In the data rows, 50 means zero.
Some points:
[77 40 51 70 41 61 66 27 47 69 53 40]
[55 52 68 70 46 39 45 31 73 60 44 57]
[34 52 47 36 50 35 40 60 56 48 40 27]
[72 69 77 36 80 44 83 60 64 18 78 83]
[39 27 68 45 58 44 70 39 39 31 53 57]
[22 57 64 32 33 52 53 65 47 48 36 44]
[64 44 55 45 37 44 62 39 34 43 44 40]
[30 69 30 40 67 48 66 39 43 48 53 40]
[64 35 30 45 37 35 49 60 64 35 44 36]
[34 57 64 57 37 39 49 39 22 77 32 70]
[34 44 43 57 37 52 45 22 43 48 40 40]
[68 52 47 53 33 39 66 56 30 60 40 53]
[39 52 68 40 41 61 57 35 60 35 53 53]
[30 40 47 61 50 52 32 39 68 43 40 40]
[60 57 30 36 41 44 49 22 47 52 44 44]
[51 44 60 45 46 52 36 56 68 69 32 61]
[55 48 47 45 33 27 45 18 39 56 53 44]
[30 74 68 45 24 39 40 39 73 65 53 53]
[43 52 72 36 71 35 57 60 47 31 65 78]
[43 52 43 49 33 35 40 65 47 52 36 49]
[55 61 34 40 54 44 57 48 43 39 65 44]
[39 48 43 70 37 52 32 35 47 56 36 66]
[55 52 51 36 50 61 40 48 64 39 53 40]
[60 78 51 78 37 39 66 35 43 52 36 57]
[68 65 77 28 75 78 66 65 60 22 78 53]
[55 57 64 66 54 73 36 82 56 60 61 70]
[55 52 72 61 37 73 28 77 47 52 53 61]
[72 44 51 57 50 56 40 73 68 48 61 70]
[39 61 38 45 71 44 66 52 39 43 48 32]
[43 35 51 57 71 65 53 60 56 52 53 57]
[47 27 38 40 29 35 53 56 43 65 44 44]
[55 27 72 61 54 27 40 52 64 35 40 49]
[43 57 34 53 50 31 45 39 51 48 48 49]
[55 52 55 40 75 69 40 48 56 35 65 53]
[26 61 26 61 29 39 57 60 39 65 32 61]
[51 48 38 57 41 39 49 31 47 56 40 32]
[26 52 43 57 54 65 32 43 43 56 36 53]
[47 61 51 66 54 56 32 69 51 31 53 74]
[51 27 30 53 46 52 45 43 43 60 53 44]
[47 57 43 32 58 82 66 60 77 18 78 74]
[47 48 51 40 50 56 57 31 34 69 48 44]
[43 52 38 49 41 35 66 52 26 69 44 27]
[43 27 51 61 67 56 36 65 68 43 40 66]
[72 78 64 19 80 61 79 43 56 27 82 61]
[34 44 51 61 46 52 19 60 51 60 61 61]
[17 57 51 49 54 52 70 60 39 60 40 32]
[60 57 43 45 54 39 49 60 30 35 57 61]
[60 31 60 61 63 78 57 69 73 39 70 57]
[34 44 55 70 33 48 40 31 43 73 57 66]
[55 74 55 40 50 65 45 48 30 43 44 57]
[26 48 60 40 37 65 57 60 60 35 57 44]
[34 40 60 49 46 56 40 48 30 60 57 49]
[22 52 51 61 50 52 62 48 51 65 44 27]
[72 48 55 70 29 35 66 73 34 52 44 27]
[60 35 34 66 46 52 19 69 68 65 57 66]
[55 74 30 36 54 44 53 77 77 43 61 40]
[72 48 51 32 63 69 53 73 51 35 57 70]
[64 52 47 49 33 39 70 48 34 52 36 40]
[55 48 55 61 41 31 32 35 56 60 40 74]
[34 65 34 66 58 73 53 48 47 60 40 32]
[55 48 51 53 50 44 32 60 39 77 36 61]
[60 74 68 28 80 61 62 69 77 39 70 57]
[72 65 60 23 80 44 62 56 73 27 53 44]
[30 65 64 57 46 31 40 43 39 60 32 23]
[81 27 17 70 58 35 66 27 34 60 32 32]
[55 48 38 53 46 35 32 31 51 52 40 40]
[51 40 55 57 50 69 40 48 47 48 57 57]
[60 57 68 45 84 69 79 69 56 22 78 57]
[39 44 34 45 54 65 32 39 56 48 40 49]
[43 35 30 53 46 44 53 73 77 65 57 40]
[47 35 34 61 37 69 23 52 47 69 32 53]
[47 52 38 40 54 27 57 52 47 56 57 40]
[47 69 72 61 54 35 36 65 56 60 61 74]
[43 44 47 45 63 22 40 39 39 35 57 53]
[55 44 17 49 54 56 62 39 39 65 36 36]
[55 44 34 45 80 82 49 48 34 43 70 74]
[47 52 47 45 67 52 45 39 56 31 57 23]
[72 40 51 66 41 56 57 43 22 73 53 23]
[39 18 55 45 54 56 40 48 73 73 61 66]
[47 69 43 53 37 27 62 27 56 48 36 53]
[77 44 34 32 54 73 57 43 34 39 70 27]
[60 52 55 61 33 35 45 60 60 65 48 53]
[47 61 34 40 33 44 49 48 22 35 44 36]
[51 48 77 61 33 52 23 39 56 65 40 74]
[39 35 47 53 37 39 70 48 43 48 32 32]
[60 48 60 45 41 65 40 69 43 60 53 36]
[51 52 60 40 46 56 57 48 60 27 53 66]
[64 35 51 53 58 48 70 39 60 35 53 53]
[60 40 64 45 63 39 53 39 51 56 44 19]
Along one direction, these points spread out more than along any other. For each point below, how far along it does it lie, from 0 to 99? 50 is the average, and the first point above lies past it.
[55 27 72 61 54 27 40 52 64 35 40 49] 50
[39 35 47 53 37 39 70 48 43 48 32 32] 65
[47 48 51 40 50 56 57 31 34 69 48 44] 59
[64 35 30 45 37 35 49 60 64 35 44 36] 54
[72 40 51 66 41 56 57 43 22 73 53 23] 67
[55 48 55 61 41 31 32 35 56 60 40 74] 61
[39 61 38 45 71 44 66 52 39 43 48 32] 48
[55 52 51 36 50 61 40 48 64 39 53 40] 42
[47 61 34 40 33 44 49 48 22 35 44 36] 60
[55 44 34 45 80 82 49 48 34 43 70 74] 30
[22 52 51 61 50 52 62 48 51 65 44 27] 62
[43 27 51 61 67 56 36 65 68 43 40 66] 43
[55 48 38 53 46 35 32 31 51 52 40 40] 65
[51 27 30 53 46 52 45 43 43 60 53 44] 62
[34 44 51 61 46 52 19 60 51 60 61 61] 54
[34 44 43 57 37 52 45 22 43 48 40 40] 67
[47 52 38 40 54 27 57 52 47 56 57 40] 54
[43 52 38 49 41 35 66 52 26 69 44 27] 69
[17 57 51 49 54 52 70 60 39 60 40 32] 57
[47 57 43 32 58 82 66 60 77 18 78 74] 13
[26 48 60 40 37 65 57 60 60 35 57 44] 42
[51 48 77 61 33 52 23 39 56 65 40 74] 59
[55 44 17 49 54 56 62 39 39 65 36 36] 64
[39 48 43 70 37 52 32 35 47 56 36 66] 66
[47 61 51 66 54 56 32 69 51 31 53 74] 39
[47 69 72 61 54 35 36 65 56 60 61 74] 43
[60 48 60 45 41 65 40 69 43 60 53 36] 50
[47 69 43 53 37 27 62 27 56 48 36 53] 62
[26 61 26 61 29 39 57 60 39 65 32 61] 71
[77 44 34 32 54 73 57 43 34 39 70 27] 40
[60 52 55 61 33 35 45 60 60 65 48 53] 58
[43 35 51 57 71 65 53 60 56 52 53 57] 41
[72 44 51 57 50 56 40 73 68 48 61 70] 36
[34 52 47 36 50 35 40 60 56 48 40 27] 56
[26 52 43 57 54 65 32 43 43 56 36 53] 60
[34 57 64 57 37 39 49 39 22 77 32 70] 71
[34 65 34 66 58 73 53 48 47 60 40 32] 58
[30 69 30 40 67 48 66 39 43 48 53 40] 49
[39 52 68 40 41 61 57 35 60 35 53 53] 42
[47 52 47 45 67 52 45 39 56 31 57 23] 44
[55 74 30 36 54 44 53 77 77 43 61 40] 36
[64 35 51 53 58 48 70 39 60 35 53 53] 41
[72 69 77 36 80 44 83 60 64 18 78 83] 4
[30 40 47 61 50 52 32 39 68 43 40 40] 58
[43 57 34 53 50 31 45 39 51 48 48 49] 59
[60 78 51 78 37 39 66 35 43 52 36 57] 61
[47 27 38 40 29 35 53 56 43 65 44 44] 67
[64 52 47 49 33 39 70 48 34 52 36 40] 61
[55 52 55 40 75 69 40 48 56 35 65 53] 29
[55 48 47 45 33 27 45 18 39 56 53 44] 67
[60 57 43 45 54 39 49 60 30 35 57 61] 44
[64 44 55 45 37 44 62 39 34 43 44 40] 56
[51 44 60 45 46 52 36 56 68 69 32 61] 54
[51 48 38 57 41 39 49 31 47 56 40 32] 68
[34 44 55 70 33 48 40 31 43 73 57 66] 67
[60 31 60 61 63 78 57 69 73 39 70 57] 26
[55 48 51 53 50 44 32 60 39 77 36 61] 62
[77 40 51 70 41 61 66 27 47 69 53 40] 60
[55 52 68 70 46 39 45 31 73 60 44 57] 56
[60 57 68 45 84 69 79 69 56 22 78 57] 10
[30 74 68 45 24 39 40 39 73 65 53 53] 57
